128 stands for zero in the data rows.
Each row below has a hidden score, from 0 to 20, with 10 about the middle. What is it? The score is a weighted sum of the row's numbers plus the product of two more (or one squared), each taken from its middle value.
[125  98 149 152 191  29 139 120  87 152 144 151 104 119 164 140 117 203 207 163  85  72 104 121 111  54 175 166]: 5
[ 99  94 107 131 145 107 124  92  98 118 155 106 144  92 129 126 195 138 141 161  99 176 137  75 126 116 105 103]: 12
[ 93 142  84 113 139  64 129 112  98 131 130 118 145  82 180 155  89 163 176 194 107  82 224 133 149 116 185 114]: 5
[149 161 195 141 140 155 139 150 113 104 176  83 172 112  73  85 131 124 129  54 213 149 103 108 137 216  55 135]: 14
[138 101  65 184 206  83 129 124 148 146 134 144 122  77 203 159  96 174 212 161  53  81 191  91  75 128 163 131]: 9
[138 117  68  85 137 173 157  83 125 103 120 131 112 138 165 137 120 175 137 143 194  95  95 154 175 115 146 141]: 7
[110 128  97 122 113 153 147 117  87 167 157 147 117 103 131  92 120 192 130 108 121 182 111 184 176  73  79 116]: 13
[115 109 127 154 144 135 176 109 154 128 129 120 140  23 208 172 173 203 146 140 120 125 139 149 104 118 138 186]: 9
[114 126 105 187 130 103 106  90 155 144 114 101 111  71 170 141 160 184 191 163 131  58 109 160 109 100 112 152]: 8
[194 139 160 130  98 113 135 115 133  98 120  83 106  80  85 122 107 119 159 112 162 127 124 142 208 213 171 104]: 9
[ 87 104  92 148 170  53 117 140 175 129 136 118 110 172  87 132 202 103 189 187  45 207 123 189 132  55 208 212]: 10
[103 125 166 109 188  91 112 115 107 147  81 173 157  93 130 148 136 164 135 107 103 144 145 133  83 123 114  59]: 12
[120 119 105 125 157  97 119  89 147 172  98 135 116  72  96 140 156  85 154 145  99  83 158  95 142 104 177 133]: 5
[142  58  92 130  86  93 175 118 173 146 131 167 123  77 158 167 186 195 136 145 201  92 127 168 125 121  89 120]: 6
[213 100 183 126  87 177  84 131 122 107 128  58 183 137 115 153 164  75  84  84 123 183 146 119 156 162 113 106]: 12
[131 194 205  86  95 152 190  95 162  64  93  31 136 135 125 112  95 110 117  87 134 173 109 143 103 194 125 108]: 7
[112 130  95 147  62  80  91 129 131  86 113 113 101 181 132 115 110 105 192 152 100 124 127 119 109 131 106 150]: 9
[135 141 125 126 118 112 128 120 160 161 127 123 208  65 150 145  86 133 150 135 134 183  87 137 140 102  84 132]: 11
[108 114 114 166 159 140 106 142 112 116 147  87 111 117 118 140 190 211 137 102 168 121 116 129 126 145 235 179]: 10
[175 195 116 130 148 154  79 160 110 154 176  86 149 189 123 148 113  63  67  55  73 116 112 118 161 197 144 111]: 10
[121 146 114 159 142 157  67 129 138 177 169 120  95 171 135 154  86 131 135 203 149 131 139 159 162  95 120 227]: 12
[145  54 211 152 133 154 109 131 198 115 134 104 144 105 163  57  58 160 118  81 155 113 189 138  93  66  81 105]: 10
[126  88  98 131 156 175 164 122 105 153  79 198 130 150 123  47 106 111 100 134 214 130 164 169 163 152  42 129]: 11
[122 103 131 128 115 150 144 143 176  77 118 115 120 123 139 173  90 154 130  98 148  63 167  70 148 154 183  80]: 4
[167 232 112 116 105 101  98 202 128 125 124 135 110 174  34  87 182  57  91 113 119 103  93  84 187 127 196  80]: 8
[ 90 183 184 134 155 161 227  82 171 100  93 182 102 130 172 107 115 131 101 103 133 142  98 157 135 158  49  74]: 7
[ 33 154  84 124 124 106 150  43 105 151 156 112 107 106 111 159 198 124 191 187  93 161 131  60 102  89 105 125]: 10
[ 99  95 147 174 114 160 144 116 121 166  79 166 152  70 135 142 186 147 146 106 136  75 101 158 142  82  69 157]: 10
[107 150 151 111 131 137 122 134 112 107 146 109 128 116  97  88 136  85  95 114 176 119 166  62  99 110  15 142]: 11
[134  97 155 126 135 101 169 103 130  73  94 165 155 173  60  71 173 166 105 149 142 146  52 140 101 126  68  93]: 9
[103 117 141 163 152 146  87 149 133  58 144 124  85  98 121 173  63 139 122 108 103 117 194  81 143 158 121 210]: 10
[113 184 172 137  71 150  84 123  99  95 104  88 104 130 130  80 154 127  87  82 107  91  70 138 104 155 118 147]: 9
[102 122  82  33  90  98 154  42 145 102 129 167 154 131 162 149 198 137  54 103 184 221 100  99 115  75  61 104]: 2
[149  97 111 199 132 109  86  84  78 138 152 112 114  92 148 163  71 131 199 159 124 110 143 147 151  83 181 151]: 9
[ 91  60 144 129 122 147 115 134 157  61 108  88 128 163 151 130  98 154  91  69 149 134 137  89 131 125 130  97]: 8
[106  96  74 145 133 143 169 126  93 144 178 126 167 120 138 102 164 143  96 141  71 179 171  99 112  75  43  42]: 16
[119 118  73 150 169 100 132 108 130 137  72 137  97 120 168 130 191 158 197 180  37 146  89 163 108  77 114 147]: 11
[ 69  90  91 189 129 153 165 108 139  99 149 147 136 135 151 171 139 131 158 155 143 169 141 169 145 141 124 109]: 10
[132 133 103 160 201  94  90  74 161 171  57 116  89 114 149 143 124 162 187 213 110  57 118 138  83 172 153 224]: 11
[ 98 122 193 149  99 124 158  86 123 122 145 101 126 202 150 162 100 112 166 137 143 113 110 101 104 106 133 146]: 5
[148 172  56 114 170  41  54 156 107 184  89 138 101 184  94 108  98 129 160 209  90 154 113 161 158 141 131 186]: 19
[ 67 160 100 154 186 132 163  44 112 201  81 148  79 124 136 116 116 151 205 176 107 133 201 155 151  93 161 199]: 8
[129 211 142  93  73 143 122 153  86  85 119  37 100  96  55 143  96  10 113 182 161 138  96 151 178 176 115 102]: 17
[114  68 158 131 105 139  33  70 205 121 113 110 118 197 186 126  96 141 148  66  87 117 137 113 115 175 111 151]: 9
[ 78 107  80  87 121 194 205 135 173 195 197 171 141  35 111  79 181 135 130 103 122 103  82 147 122 156 106  89]: 16
[233 126  85 129  93  62 137 163 142 110 192 110 151 220  64  99  75  74 137 123 176 180  71 119 123 157 141 128]: 9
[179  99  63 144 152  56  60 110 133 128  91 216  68 129 153 114 138  97 131 149 116 112  93 114 123  69 199 230]: 6
[119 146 123 185 122  64  79 153 103 173 155 165 174 138 223 194  73 134 143  87  47  92 149 132 117 102  99 240]: 7
[140 151 160 136 130 163 110 196 163  60 115  67  76  98  60  54 113 130 143  62 104 200  94  63 190 183 116 115]: 16
[ 75 120  86 157 189  84 114 138 174 105  96 223 149 185 147 117  63 152 164 168  48  83 168 143 104 136  99 167]: 6
[186  73 219 167 105 173 139 168 150  20 124  52 150 122 191 116 103 120 109 145 156 155  71 115 170  91  98  60]: 9
[145 116  54 128 130 152 103 108  92 228 139  50 147 140 172 104 129 113 151 195  39 100 126 147 151  89 187 146]: 13
[147 124 119 152 216 201 127 204 190 145 119 113 134  46 165  84 128 151 148 114 168 131 160 145 140 112  92 135]: 14
[103 194  91  81  79 115 152 129 105 120 165 149 149 163  57 108 143 148 110 133 179 134 101 189 126 126 132 117]: 8
[106 187  92 121 101 113  87 166 134 160 136 182 127 141 126 124 124 135  96 146 145 164  99 169 100 135  96 172]: 11
[145 170 105 131 190  68 125 144 129 183  99 153  79 186 233 104 117 101 170 160 103 120  86 143 168 134 148 159]: 6
[123 112 173 163 109 137 162  98 146  77 144 108  65 162 150 193 121 104 164 115 168  74  95 120 155 124 148  95]: 4
[107  46 205 166 115 180 133 104 143 104 151  63 138 146 154 199 101 160 120  88 174  79 136 146 124 105 100  71]: 8
[ 67 123 167  68 134 130 209 147 127 169 142 112  70 149 118 113 171  88  67 135 123 137 132 149 164  84 111 133]: 6
[125 111  99 155 158 125 145  68  99 113 110 137 138 132 145 126 157 130 146 102 113 154  85 133  74 121  72 156]: 10
[139 149 172 117 121  79 191 138 103 147 170 153 148 128 110 115 208 136 166 122  87  89 195 134 147 105 135 141]: 17
[112 123 137 111 156 116 112 121 151 142 125 120 166  81 126 138 142 139 121 122 208 115 161 154 161  98  32 136]: 16
[106  56 101 117 168  87 143  84 160 181 110 158 141  82 152 117 155 201 178 137  94 144  70  92 146 140 137  83]: 9
[102 138 188 147 162 104  86 169 126  93 138  72 131 149 135 135 122 168 143  85  77 136 153  98  97 136 172 154]: 11
[127 109 153 160 174 128 120 147 156 156 101 133 127  60 158 187 134 149 140 167  96  45 114 141 165  86 127 146]: 6
[104  88 131 108 143 163 136 110 106 100  89 140 115  92 128 144 175 153 119  92 149 146 112  83 165 112 135  77]: 9
[144 196 136 147 131 133  79 201 108  67 183  63  64 175  75 151 144  54 129  74 112 112 172  97 182 233 159 132]: 12
[128 137  95 116  81 175 166 102 103 114 126 141 160 107 154 119 121 132 152 109 120  75 109 149 139 110  92 114]: 14
[104 166 184  91 194 152  62 110 148 103 115 171  95 172 124  96 148  87 132 127 167 147 178  81 129 114  72  84]: 11
[170 192  72 109 184  29 115 154  84 167 149 142 150 177 172 108 138 140 162 173  70 133 174 190 105 120 111 207]: 9
[128 106 126 133 110 175 102 172 146 172 150 134 187 113 173 129 128 183 227 112 135 113 181 102 148 120 113  87]: 14
[154 113 146 164 123 158 109 165 157 110 133  56 167 131  57 156  96  95 117 102 130 174 135 118 168 148 109 103]: 15
[170 143 242 141  73 185 103 153 190  25 194  70 184 150 132 126  87 110 119 115 131 158  97 124 181 213 224 174]: 12
[101 129 165  92 126 119 130 121 117 129 102 157 178 137 154 111 124 120 127 114  95 116 139 122 140 154  72  84]: 8
[149 123 103 112 105 176 164 136  78  58 125 115 100 165  41  81 124 117 130  56 147  66 123 186 128 151 196 138]: 13
[107 142 134  95 114 184 184  71 109 154 113 152 135  99 105  98 150 117  52 110 134 157 128 183 152 123 130  10]: 7
[163 131 145 165 143 138 199 147 146 168  82 114 153 132 148  69  91 150 109 129 104 170 130 138 132  28 138 124]: 8
[153 110 181 123 120 181  92 162 213  31 158  36 116 165  94 127  92 161 122  82  77  87 111 112 134 120 136 102]: 9
[ 94 178 193  90 137 140 101 146 161  63 144 107 119 166  91 166 142 105 109 154 149 171  93 124 210 153 204 104]: 8
[133 153  87 119 144  85  37 110 138 220 130 186  77 161 146 167  99 113 172 152 115 100  79  98 157 130 155 192]: 8
[124 157 168 143  26 153 123 149 119  86 169  93 104 153  35 146 108 121 154  71 127 137  81 114 120 191 127  78]: 12
[135 158 191 165 138 212  81  63 148  72  91  59 105 127 125 168 111 164 134  62 231 149  78 103 106 144 141  84]: 13
[140 158 198 145 114 150 113  83  67  94  79  99 104 155 138 149 110 132 157  92  89 159 116 104  98  98 163 112]: 8
[137 148 120 177 114 127 108 117 100  26 128  93 123 109 166  95 136 180 159 140 196  90 101  84 141 110 167 156]: 9
[ 97 116  96 132 137  83 187 120 150 211 105  96 109  77 156 189 210 112 133 161 115 113 136 109  62 121 117  77]: 6
[179 181 170 179 117 157 103 181 209 133 142 131 123  63 184 152 161 176 146 130 165  95 183  83 116  54 131  78]: 7
[109 114 143 134 137 150  39 148 143 116 132 147 129 138 121 160  63 172 152 117 106 156 101 142 121 121 142 130]: 16
[132 187  88 129 165  55  94 148 134 163 118 213 117 152  99 135 144 152 134 136 184 153  81 143 112  69 177 137]: 6
[166 145 163   0  84 101 150 129 128 111 131 136 117 211  28  33 150  87   6  74 158 122 151 133 104 165  64 133]: 7
[148 179  71 120 160 155 114  73  98 126 134 157 112 168 147  89  83 110 106 170 121 180 122  99  92 128 189  98]: 10
[126 154 177  48 166 193 179 164  95 141 138 142 169 167 105  97 229 141  86 145 190 187 116 111  99 114  77 114]: 12
[ 48  91 105 147 174 162 159 187 125 145 121 146 114  84 101 153 161 138 138 120 145 146 131 100  75 121 117  60]: 14
[165 140 153 138  88 112 158 210 115  80 181  68 118 163 166 131 127  96 109 124 186 124  88  74 150 219 179 156]: 11
[119  55  74 126 100 181 138 137 101 156 128 129 137  84 130 176 165 135 155 158  87  93 141 126 103 115  44 110]: 15
[127 157  69  39 126  98 140  98  87  81 114 151 170  96 129 140 219 111  36 127 164 143  85 130 115  89  78 169]: 4
[137  55 230 153  86 136  84  72 115  33  72  51  96 127 208 173  84 107 123  82 195 117 113  89 150 129 109 141]: 7
[107 112 112  47 108 103 103 125 158 154 132 100 141 138  86  83 171  83  51  84 156 121 199 154 136  77  47 116]: 15
[ 65 133  98 127 114 178 201 105  81 181 171 117 120  86 136 123 110 136  85  72 117 179 112  62 137 113 137  98]: 13
[176 171 129  89 118 150 147 208  96  66  62 112  99 180 110  94 133  66 153 128 105 154 125 207  88 117 178 130]: 10
[180 100 151 156 116 135  63  87 116  79 109  93 175 156 192 114  80 133  97 143 125 138 119 111 122  76 191 138]: 6
[149 115 204 125  89 186 111 100 151  92 141 111  97 133 155 141  93 107 133 124 133 130 126 143 100 169 124  96]: 9
[140 137 150 154 116 214  73 149  74  59 110  89 114 179 110  83 106 116 147  44 145 196  93  68  85 119 138 121]: 15
[143  81 133 147 140 169  74 114 151  68  80 132 208  82  87 148 121 127 147 108 108 120  93 139 113 118 202 125]: 9
[187 184 128 142 140 126 114 174 154 107 114  93 160 137 172 139 193  90  88  58 148  66 131 148 128 201 164  94]: 5
[101 118 108 135 150 116 130  64 116 140 101 179 100  87 142 116 143 173 195 173  92 149 128 156  88 115 135 133]: 10
[193 208 171 116  88 170 169 193 114  99 181 116 129 119  89 114 101  88 114 117 147 160 106  92 159 223 152 144]: 19
[ 90  94 109 136 150  32 119 137 109 154 144 195 126 138 163 125 131 146 187 224  98 169  81 184 108  90 150 228]: 10
[117 149  98 173 152 116 121  95 161 159 152 165 153 139 122 118 132 143 144 125  75  68 134 171 101 134 229 221]: 10
[121 124 157 180 124 148 121 140 136 161 160 153 178 133 125  97 113 126 103 114 144 114  88 179  46 120 107 129]: 9
[144 148 139 117 129 143 150  84  98 162 104 145 109  85 158 149 146 127 160 167 103  94 151  70 106 109 134 104]: 11
[117  81 103 165 151 102 120 113 142 136 146 151 138  98 166 128  97 133 147 156  67  91 155 160 185 106  88 176]: 10
[107 142 174 154 114 162  96 136 112  93 170 140  92  92 150  89 108 118 178  88 129 129 135  64 128  83 186 105]: 12
[212 119  60  95 204 113 137 150  83 159 124 132  98 158 150 119 138 170 208 202 112 107 161 160 138 105 149 123]: 13
[120 166 195 145 101 161 101 146 139  88 108  83  57  89 145 147 103 144 129 125 135 139 152 169  62 163 108 142]: 13
[ 95  82 115 114 116 226  94 112 148 138 163 164 138 180 134 144 142  86 125 125 126 106 153 149 120 122 190 144]: 11
[201 229 123 153 137 108 132 135  77 118 160 152 150 203  81 189  90  48  76 109 175 123 106  85 108 189 138 139]: 6
[136  63 182 210 163  97 110 144 129  93 136 102 126 192 109 108 116 122 156 107 153 170 112 184 179 136  72 143]: 13
[ 70 218 170 176 122 158 110 191 149 128 135 106 100 149  18 106 108  53 112  67 160 184  89 114 157 203 174 118]: 14
[189 207 117 104 111 137 129 162 130 161 103 136 168 146  42 102 115  79  79 143 158 213 114  97 109 151 152 104]: 10
[ 98 156 194 192 129 213 133 140 155  98  98 130 145 151 141 117 150 129  92  99 127 124 119 130 139 156 186 163]: 12
[160 155 159 182  96 100  97 183 118  78 126  32 164 173 116  75 123 122 108  99 123 184 113  75 179 249 149 150]: 13
[113 136  68 132 166  61  74  87 115 167 138 123  80 145 175 150 154 159 172 171  78 149 125 187  98 110 146 217]: 10
[204 131 102 122 194  64  86 106  94 204 119 114  86 102 165 137 154 128 173 202  29 132 138 154  91 116 140 148]: 11
[ 79  95 112 100 107 187 144 119 136 129 140 157 135  75 143  87 115 143 128  88 209  72 141 142  93  53  94 163]: 7
[216  86 185 112  39 129  78 202 128 102  94  73 104 138 108 161 133 140  95 104 131 175 104 102 139 193 157 110]: 12
[101  77 143 110 130 149 175  83 107 159 119 159 122 117 107 116 118 134 132  83 156 137 130  80 126 130 153  68]: 7
[135 112 163 187 109 200  85  97 110 106 141 113  98 153  83 133 108 124 121 117  74 130 105 108 115 127 134 130]: 15
[140 207 139 149 153 125 136 174 142 105 104 112 195 115  86 139 137  72 117  72 140 127  83 120 163 165 157 125]: 6
[102 120 115 141 106 184  76 164 121 148  57 103 151 118 195 111 162  70 128 116  78 136 163 124 151 152 116 147]: 13
[112  72 199  78  89 106 115 135  26 126 122  91 192 113  73  63 198  89  35 116 160 133 145 111 203  94  67 142]: 13
[188 196 138 114  97  54 122  44  74 112 124 152 106 205  83 118 131 121 130 215 118  98 132 102 105 149 118 176]: 8
[ 84 131  83 117 180  60 116  95 103 168  78 201 117 166 136 142 163 135 172 186  70 153 168 167 138 113 120 136]: 8
[ 87 133 122 136 173 113  92  45  82  99 114 113 112 160 220 154 196 134 104  92  37  57 114 115 132 133 128 200]: 9
[138 148 202 170  53 208  85 185 121  72 123  44 124 137  55 150 126 137 135  88 171 157 135 105 177 195 140 131]: 15
[143 170  88 151 142  90 155 120 142 142  88 193 131  71 128  94 170 112 159 159 106  70 154 122 134  97  95 121]: 11
[149 173  50  96 155 103 114 177 108 148 126 142 103 138  94 186 127 112 159 116 116 181 146  99 113 129 133 162]: 11
[ 95 132  99 111 131 121 137 119  98 149 158 152  89 147 142 204 123 216 150 110  81  95 133 128 121  97  65 110]: 8
[179  74  95 187 132 161  94 149 147 127  81 113 131 181 157 141 155 136 149  84 139 154 101 138  53 173 144  64]: 11
[177 145  50 140 119 126 154 115  77 164 107 142 110 145 110 131 101 134 193 139 135 141 151 118  58 150 137 179]: 13
[134 151 150 130  86 156 119 163 142 152 173  40 102 151  60 105  81  73 119  71 195  88  43 112 203 219 159  71]: 13
[116 165 135 198 198  59 107 108 106 200 172 132 102 139 132 140  69 189 180 223  68  69 105 103 150 122 209 202]: 7
[150 143  91 105 143 104  77 162 141 131 106 152 125 127 139 119 158 157 150 107  79 180 108  55 118 110 172 234]: 11
[143 121 123 158 214 129 207 117 118 191  51 201 105 145 150 126 152 103 204 205 132 108 168 163 130 135 135 150]: 11
[143 185 180 153 101 166 170 223 145 114 115 119 183 158  74  87 131 103  90  84 131 132  80 119 112 175 140 120]: 11
[ 80 154  98  87 113 177 198 141 151 149 186 132 110 103 189 160 156 162 102 116 142 149 144 117 106  97  96  96]: 9
[142 123 183 146 136 196 153 126 144  87 124  65  74 103 170 192 141 126 152  91 138 122 161 124 105 138 143 121]: 8
[149  56  89 123 120 111 138 173 119 166 150 127 124  59 144 108 119  89 217 196 104 172 226 187  82  96 149 140]: 15
[135  55 177 151 135  87  19 110 129  72 130 107 141 163 154 135 106 159 123 103 142 155 120 134 142 141 115 119]: 16
[157 100 180 157 121 145 100 138 163  43 131  78 132 134 173 148 128 112 109  89 130 122 219 149 105  95 127  90]: 5
[167 174 134 120 129 139 139 191  43 180 124 158 121 148 100 133 105  76  92 134 172 184 128 122  86 126 126 135]: 11
[133 151 138 136  97  57 129 180  47  83 159  59 156 135  81 140 113  95 102 143 138 127 125 102 160 185 150 103]: 10
[137  85 142 131 160 113 136 142 147 138 193 148 116 134 245 176 170 172 169 206  75  58 182 135  61 123 129 133]: 11
[ 83 153 117  41 181 148 153 110 157 133 102 158 191  82 126 115 111 158  47 111 158  97 109 130 134 130  67 137]: 8
[102  95  61 103 158 166 116 140 137 148 144 186 120 166  96 151 187 182 118 184  99 111  99 154  92 118 127 128]: 12
[160 126 157 135 130  99 116 198 135 120 113  58 135 144 104  84 151  18 108  88 112 202  99 104 145 224 142 105]: 14
[202  80 161 183  73 175 133 189 141 133 133  96  94 141  98 187 142  67 114  96 137 143 123  79 157 166  96  58]: 14
[139  97 151 179 207 110 175  97 103 148 190 135 128  45 161 168 101 129 152 186  80 118 103 153 155 138 154  73]: 10
[ 97 113 124 101 156  44 136  54 107 184 148 137  69 131 159 149 158 162 160 193 114 130 118 122 120 155 169 115]: 6
[138  73 192 166 114 215  66 108 130  93 105  29  86 124 111 117 117 115 113 122 199 140 120 160 109 116 184 132]: 19
[130 225  89 191 134  84  78 122  56 162 156 190 170 146 111 134 106 151 166 171 118 179 199 101 141  41 124 181]: 11
[125 139 159 107  71 176 125 200 103 100 151 107 165 200 125  89 109  93 104 116 222 116 119 126 197 186 127 153]: 11
[182 110 115  76 160 131 131  78 104 203 138 139 178 177 131  98 147 109 111 122 145 107 114 130 119 165  29  83]: 10
[104  82 146 114 133 165 165 125 107 111 140 164 214 134  72  77 165 190  58 189 195  79  65 170 109 132 132 128]: 9
[141 123 106 132 151 126 104 100  93 170 142 169 121 184  83  97  99 161 114 170 138 124 143 197 129  82 185 142]: 9
[145 105  72  92  83  98  67 150 131 120 153 130 117 167 178 132 166 129 134  89 103 131 121 186 118  76 183 120]: 7
[100  44 130 154  80 183  91  93 165  94 137  16 129 124 109 107 133 140 122  70 138  53 142  67 144  96 134 152]: 9
[104  88  67 171 142 145 112 138 105 147 118 178 127 123 143 171  67 154 188 118 107  57 143 141  82 111 164 181]: 9
[116 108 137 112 229  48 105  89 134 118 148 119 125 150 187 173 143 174 171 207  93 176 124 153  72  84 156 199]: 12
[128  51 119 124 136 163  77 159 184 154 150 114 123 131  85 169 111 121 169 234  59  80 105 149  56  93 152 106]: 18
[145 179 124 117 111 131 159 185 183 157 171  96  98 161  96  72  69 130 117 165 176 195  57 114  66 125 163 153]: 13
[118  68 105 151 155 158 131 122 113 156  88 158 171  93 163 168 109 182 107 108 108 112 196 181  92  90 134 118]: 7
[111  72 113 179 128 141  95 113 142 173 157 131 119 150 148 158 111 195 214 177  98  58 161 133 120 151 117 169]: 13
[186 104  79 203  91 102 187  95 139 122  71 167 116  97 135 182 184  96 135 119 231  86 115 160 106 127 163  58]: 5
[ 38 182 123 134  80 158 124  69 148 140 152 137 135 128  62 130 129 197 131 104 132  98  84 146 158 145 124 104]: 8
[ 81 130 148 134 114 141  91 106  99 108 184  92 120  87  88 165 122  75 121 125 154 122 159  96 169 141 185 129]: 9
[138 105 118 154 145  95 152  90  69 175 126 109 111 135 185  88 122 166 162 160 127 131 152 161 121  95 150 191]: 10
[113 148  94 147  99 160 114 111 142 145 159  68 134 173 157 164 107 111 117 102 186 137 168 110 122 150 135 118]: 7
[ 93 167 157  85 153 159 165 119  98 101 135  99  94 126  66  93 127  96 123 120 190 164 102 103 147 135 123 128]: 12
[108 127  80  60 146 146 213 152  75 139  75 130 183 199 140  39 156 107  72 156 112 153  77 129 178  73  69  76]: 10
[ 95  96 108  67 181 166 202  89 138 184 121 143 181 133 110  44 158 138  88 105  85 170 121 145 125 123 118  88]: 10
[143 102  52 109 137  64  83 107 124 144 125  95 168 130  88 124  85 115 106 170 119  84  84 148 135  65 141 167]: 13
[129 132 145  32  88 104 203 191  32 158 137 134 180 208  79  49 146  97  86 119 170 108 167 143 164 137 119 121]: 9
[121 128 147 170 140  64 119 110 114 120 104 126 112  90 108 106 115 110 150 132  39  66 146  97  95 109 108 147]: 7
[ 95 100 170   0 156 123 210 109 100  78  28 141 211 157  82 104 218  19  46 119 177 170 138  90 107 102  99 122]: 6
[117 103 159 129 176 152  87  84 123  98 145 109 161 131 136 124 163 175 167 101 134 160 220 120 123 164 138 157]: 12
[101 121 114 205 143  98 181  84 189 104 139 169 140  80 155 174 157 136 170 118  83 142 145 151 111 130 157 109]: 11
[154 194  83 138 162  87 169 162 117 147 147 177 106  73 118 170 149 193 154 156  89 110 144 129 143 115 155 148]: 13
[160 216 122 157 135  89 122 144 199  47  97 109 108 119 139 129 102 153 124 115 138 181  75 175 156 137 184 159]: 3
[130  74  83 134 124 149 153 167 134 157 123 119 162  53 113 148 119 123  91  93 132 126 127 153  83 110  97 137]: 11
[138 101 121 153 126 158  94 164 162  58 119  92 124 163 129 137 106 136 169 103  95 134 134  68 163  96 133 150]: 11
[ 99 141 110  67 127  97 147  91 106  67 105 110  67 125 101  99 133 114  45 102 144 133  93 139  71 162  61 133]: 10
[117 108  78  87 139 139 149 122 122 168 137 182 179 114 137 124 155 135 121 173 142 128 122 134  86  94 152 117]: 8
[116 108 143  98 104 138 196 101 178 106 188 172 137  38 174 142 116  90 105 105 198 151 159 168 188 119 111  62]: 5
[138 200 121 164 187  66 104  94 133 194 106 204  89 172  97 153  94  81 161 157  99 156 120 159 100  68 130 214]: 5
[125 126  74 138 177  94 129 114  82 226 145 123 121 112 177 166 100 107 181 178  49 136 134 143  12 124 131 160]: 12
[149  86  83 105 146 137 190 101 149 205 108 119 193  90 160 102 151 130 105  95 146 160 143 155 123 138 112 165]: 8
[ 56 126 199  31 130 160 188 146 117 122  42 168 158 142  82  28 168  47  57 125 182 122 131 155 152 143 128 138]: 8
[138 113 101 128  87  76 162 177 118 151 137 191  95 117 113  80 205 100 189 191 122 143 145  84 113  96 107 154]: 19
[161 193 134 129  64 175 108 199 128  84 118  81 128 199  96 155  40  37 132  72 156 137 106 106 150 215 105  76]: 10
[107 121 154 113 130 121 153  60  90 166 156 193 138  55 132 131 140 164 124 132 133 123 139 106 109 138 157  57]: 8
[ 71 134  87 133 144  76  60 124 130 195 160 154 104 137 127 121 106 143 137 176  18 131 121 124 124 163 148 172]: 12
[141  48  45 134 105 114 110  69  84 163 118 166 109 150 170 223 177 109 210 139 107  63 200 186 168 123 162 104]: 11
[137 157 176 123 104 145 116 199 121 147  72  92 141 204  63 155 150  90 124 131 142  91 137 133 125 196 134 156]: 12
[121 169  95 157 112 122  51 150 121  69 123  64 160 169 105 111  78 109 154  70 163 218 107  74 138 188 161 103]: 17
[201 198 203 141 160 170  68 166 137  71 118  95 156 175 140  58 128 180 105  64 140 115 103 129 192 227 164 103]: 11
[115 105  96 137 120 104 116  95 152 142 124 142 112  91 152 143  86 106 140 170  83 110 178 169 113 124  84 168]: 8
